In the rows, 128 means zero.
Rotation paths and how fast each direction turns (degrees each step):
Each turn is a multiple of 5 degrees from 10 to 175, or 0.
Each row of a path follows its step; steps can be skipped.
path 1
step 0: [128 116 117 129 123 139 130 130 137 154 135 128 128 125 125 129 134 127
 123 122 123 131 127 134 116 119 124 131 105 120 131 129 129]
step 1: [125 137 139 128 130 139 132 144 132 131 129 143 124 126 130 120 139 128
 129 132 139 125 124 125 131 132 143 142 122 115 126 145 130]
step 2: [134 122 143 132 123 125 131 107 136 132 126 129 121 136 134 126 139 122
 133 132 121 134 131 126 126 128 131 140 106 130 144 128 131]
step 3: [133 127 134 128 128 135 124 141 128 131 131 133 123 113 119 132 148 114
 125 122 126 130 120 131 121 138 115 140 133 131 137 138 139]
step 4: [135 133 144 120 120 133 138 127 133 137 139 126 117 133 141 129 143 130
 131 129 125 124 127 137 133 132 126 128 131 116 136 117 111]
step 5: [129 121 138 136 122 133 140 126 119 133 140 130 139 135 126 124 129 119
 114 122 122 130 123 138 131 134 116 123 117 126 134 149 133]
step 6: [124 135 141 130 131 138 120 144 131 141 143 133 121 122 123 129 123 130
 135 127 124 133 132 127 117 125 131 120 118 119 148 129 118]
step 7: [118 130 139 132 125 123 130 122 127 124 137 133 135 127 135 115 154 128
 121 124 130 125 124 133 114 121 135 128 113 124 122 136 122]
step 8: [128 118 123 135 127 146 125 136 130 135 129 128 131 132 117 115 140 126
 137 124 119 128 122 131 135 124 130 141 113 126 148 121 133]
Speeds:
[127 125 124 129 131 129 128 127 131 131 121 132 126 127 128 128 130 129
 130 129 129 126 127 125 129 123 133 136 124 128 125 129 131]
45
[130 125 128 123 127 125 126 129 129 134 131 130 128 123 125 129 132 128
 127 130 127 131 127 125 121 126 130 125 132 131 124 126 127]
110
[125 128 124 129 126 130 124 132 133 128 129 130 126 125 123 129 123 127
 124 124 129 130 125 126 127 128 126 130 132 123 134 128 130]
135
[131 131 123 133 130 130 129 132 123 131 129 126 127 122 122 132 128 126
 130 126 125 130 132 131 129 132 131 128 125 129 127 127 129]
135
path 2
step 0: [131 120 118 133 116 131 118 122 130 129 121 121 132 120 113 125 134 131
 137 136 128 127 141 132 117 138 138 114 118 139 128 142 140]
step 1: [121 126 133 123 128 130 143 132 132 124 133 114 130 113 130 113 136 121
 139 131 132 138 116 137 137 116 137 128 138 133 133 116 132]
step 2: [117 137 146 139 126 127 113 132 121 130 138 127 124 137 117 125 121 123
 130 128 135 108 128 134 128 124 133 142 131 124 133 136 123]
step 3: [140 132 123 136 116 123 130 118 137 138 136 124 124 124 141 139 125 127
 136 132 134 130 114 132 127 143 120 116 120 131 136 142 123]
step 4: [130 113 137 135 133 135 142 124 133 125 118 118 128 126 133 116 128 120
 139 118 114 130 129 118 112 124 132 136 133 124 128 139 139]
step 5: [129 135 147 130 125 124 123 133 124 126 124 130 124 130 128 124 127 125
 146 148 126 136 142 137 138 125 132 130 114 129 113 121 123]
step 6: [124 121 126 120 115 110 124 133 126 126 138 126 130 131 128 132 116 121
 134 122 137 126 120 134 113 118 113 122 139 146 129 128 127]
step 7: [121 114 117 142 125 137 139 136 130 115 129 128 120 140 124 129 127 135
 135 133 126 124 121 130 127 145 145 133 127 132 133 140 120]
step 8: [137 123 135 127 121 131 135 113 131 142 124 114 135 121 112 130 125 141
 149 127 133 127 137 131 136 124 131 128 124 123 134 119 135]
Speeds:
[124 126 126 134 130 127 125 130 131 129 126 130 131 131 129 130 127 129
 128 124 129 131 125 128 126 137 127 124 128 131 131 129 131]
100
[129 124 128 130 127 129 127 125 124 126 129 128 131 130 125 124 130 126
 128 124 124 122 123 131 126 128 123 126 130 123 124 124 130]
155
path 3
step 0: [137 114 123 139 129 134 137 135 122 133 124 122 137 133 140 125 116 129
 131 120 133 119 111 130 116 119 124 146 134 130 136 123 126]
step 1: [130 128 123 136 117 124 128 129 130 122 126 137 117 137 139 135 115 121
 142 129 120 135 128 120 112 126 131 134 148 127 140 137 130]
step 2: [138 142 134 132 124 126 136 135 118 120 131 128 136 139 144 121 128 131
 122 132 138 125 115 107 126 127 130 135 135 126 134 138 140]
step 3: [133 134 138 126 114 121 131 141 130 122 121 132 130 142 112 144 138 130
 129 134 116 131 128 119 128 133 140 138 136 124 131 127 143]
step 4: [138 151 127 132 133 128 124 118 122 131 132 134 138 128 116 138 141 128
 115 129 130 115 122 129 129 116 128 138 133 119 133 131 137]
step 5: [131 129 115 124 128 126 134 134 135 139 134 132 135 125 112 140 125 121
 125 124 123 135 111 136 123 130 138 140 123 126 140 113 138]
step 6: [141 128 123 126 145 137 125 127 128 139 137 133 122 131 130 138 122 114
 116 133 119 127 118 134 120 126 117 135 138 126 142 136 117]
step 7: [142 132 118 114 126 120 136 142 128 138 133 124 122 131 128 119 113 127
 136 115 129 132 112 127 125 136 124 123 134 122 140 139 131]
step 8: [147 128 144 127 126 144 138 140 130 125 121 127 129 141 127 128 116 132
 122 121 123 119 135 127 126 133 126 132 138 132 139 141 122]
Speeds:
[127 131 129 125 134 122 129 129 129 127 125 127 126 127 132 127 122 124
 128 133 128 132 128 123 126 131 127 131 125 127 129 130 124]
70
[128 127 123 126 131 129 126 133 125 127 130 131 126 132 129 126 123 133
 128 122 127 127 130 134 127 130 126 131 126 127 127 129 123]
45
path 4
step 0: [125 138 140 125 120 126 129 130 117 130 141 134 120 126 110 129 138 127
 149 120 132 129 132 123 113 132 128 134 116 115 131 133 132]
step 1: [119 142 122 120 131 148 123 142 133 126 133 135 130 119 130 127 117 135
 125 116 122 127 138 122 123 124 115 125 133 131 115 126 143]
step 2: [129 142 136 104 127 129 127 119 124 124 120 120 127 126 122 123 137 123
 138 117 140 126 129 126 148 135 124 133 124 137 128 136 132]
step 3: [126 132 139 128 116 138 126 138 116 127 134 139 125 132 118 135 138 127
 146 121 130 127 132 123 107 132 121 123 122 119 124 138 130]
step 4: [114 144 121 120 130 133 125 136 128 121 127 126 136 113 124 129 116 133
 125 115 128 125 137 126 132 116 114 127 127 131 111 127 142]
step 5: [134 138 136 104 125 134 122 124 122 122 126 122 124 138 125 131 137 123
 134 119 143 122 131 127 143 138 119 126 128 130 132 144 121]
step 6: [119 131 143 135 120 131 126 135 114 120 126 132 135 128 115 135 141 133
 142 125 123 128 130 128 107 126 119 122 129 125 116 139 136]
step 7: [116 146 117 118 129 127 126 135 128 114 133 119 127 124 127 134 113 133
 124 116 136 121 134 119 135 111 117 123 126 126 122 129 133]
step 8: [132 132 142 110 136 132 122 128 124 119 129 125 130 132 123 131 140 125
 129 126 137 126 131 132 137 140 118 122 141 132 126 152 120]
Speeds:
[128 124 130 130 132 135 129 132 130 128 125 132 129 126 129 128 129 129
 127 130 128 131 127 126 126 133 127 122 132 131 122 130 125]
155
[125 124 129 129 126 129 123 125 126 131 129 131 125 129 121 130 130 128
 129 133 132 125 128 132 125 131 132 128 130 125 128 131 132]
125
[135 127 130 131 130 129 123 128 130 129 126 131 127 128 126 125 132 132
 126 127 130 124 128 127 136 125 125 129 128 129 129 130 128]
120
path 5
step 0: [138 141 133 125 136 130 134 136 144 133 137 151 127 138 129 128 129 130
 136 126 141 131 136 117 147 132 120 119 121 129 132 120 127]
step 1: [123 113 114 132 142 117 117 119 128 127 134 125 122 135 137 129 131 140
 128 126 122 131 126 123 114 116 148 124 117 134 131 140 127]
step 2: [120 137 129 130 126 124 124 121 135 140 135 138 134 121 101 141 125 129
 127 135 134 121 135 119 142 128 123 114 128 134 123 115 138]
step 3: [122 119 134 110 146 129 126 132 133 135 136 134 122 125 140 116 117 135
 126 133 135 130 128 136 124 106 134 135 127 137 124 138 119]
step 4: [130 129 119 130 119 122 119 129 134 115 142 140 120 133 115 131 148 113
 115 137 132 122 139 119 134 135 133 125 123 137 127 122 126]
step 5: [124 131 129 138 143 125 127 124 124 135 134 121 116 128 141 129 123 132
 138 125 134 130 128 136 135 101 123 109 136 135 135 124 121]
step 6: [118 128 131 125 130 122 126 128 136 113 126 147 141 133 135 141 132 135
 116 147 131 120 147 121 125 133 134 120 123 126 122 131 133]
step 7: [133 129 119 135 139 132 142 135 139 147 136 115 123 132 119 123 131 121
 131 132 138 137 126 125 127 105 135 120 115 130 122 130 129]
step 8: [120 131 129 123 132 120 115 122 130 106 136 133 129 137 115 134 113 133
 122 133 128 115 133 126 140 123 146 129 140 120 130 134 120]
Speeds:
[133 131 126 133 129 127 130 130 128 127 127 130 137 131 130 130 129 132
 126 126 127 132 128 128 127 125 130 124 125 124 132 128 129]
60
[128 128 128 128 126 128 134 125 127 130 127 131 128 129 126 127 127 130
 135 129 133 127 127 134 135 127 131 128 130 128 133 126 126]
140
path 6
step 0: [127 131 138 128 125 132 123 128 132 130 120 143 115 132 116 118 134 129
 135 141 119 131 129 124 123 135 124 124 109 128 140 128 137]
step 1: [130 134 124 125 121 141 129 123 131 139 126 126 124 130 120 123 134 131
 126 124 138 121 116 143 117 129 123 124 109 130 136 144 124]
step 2: [138 139 118 120 129 133 124 130 133 131 132 140 116 134 134 125 132 126
 126 113 121 112 130 137 127 130 122 146 129 127 127 138 121]
step 3: [143 125 125 126 132 126 126 136 128 119 136 122 122 130 124 127 119 133
 119 123 135 122 123 123 136 126 130 139 136 143 129 134 105]
step 4: [134 127 131 125 118 129 124 133 133 118 123 124 116 131 125 142 123 138
 132 120 120 132 139 116 140 131 134 132 126 142 122 111 126]
step 5: [132 119 127 124 128 123 134 123 137 131 116 126 136 125 118 136 131 144
 142 143 137 128 129 126 135 129 122 124 119 134 133 113 122]
step 6: [130 133 115 127 116 131 123 128 128 121 119 134 131 129 132 123 135 125
 146 138 135 123 125 129 127 123 118 129 109 123 118 122 140]
step 7: [127 128 125 131 119 125 129 125 131 129 131 134 128 123 124 110 135 117
 144 130 142 131 125 131 126 142 122 143 128 126 134 144 124]
step 8: [145 138 130 120 122 129 119 138 137 123 130 130 119 135 121 119 126 107
 124 118 126 138 124 122 120 138 128 127 124 128 134 136 127]
Speeds:
[127 126 132 129 123 128 127 124 129 129 127 132 129 123 130 127 123 129
 125 133 128 129 126 129 133 125 128 128 127 130 128 120 129]
60
[132 128 132 128 131 132 124 127 126 131 126 132 123 127 127 127 126 130
 124 125 127 127 126 134 127 124 130 128 130 131 131 133 131]
45
[125 131 126 127 126 126 132 130 125 130 129 128 127 129 124 125 129 133
 128 131 130 126 129 134 121 126 128 131 126 127 127 124 132]
70
[124 133 128 128 127 129 130 125 129 129 132 129 126 133 130 127 130 130
 119 129 124 124 124 126 127 133 129 127 126 129 129 129 124]
45
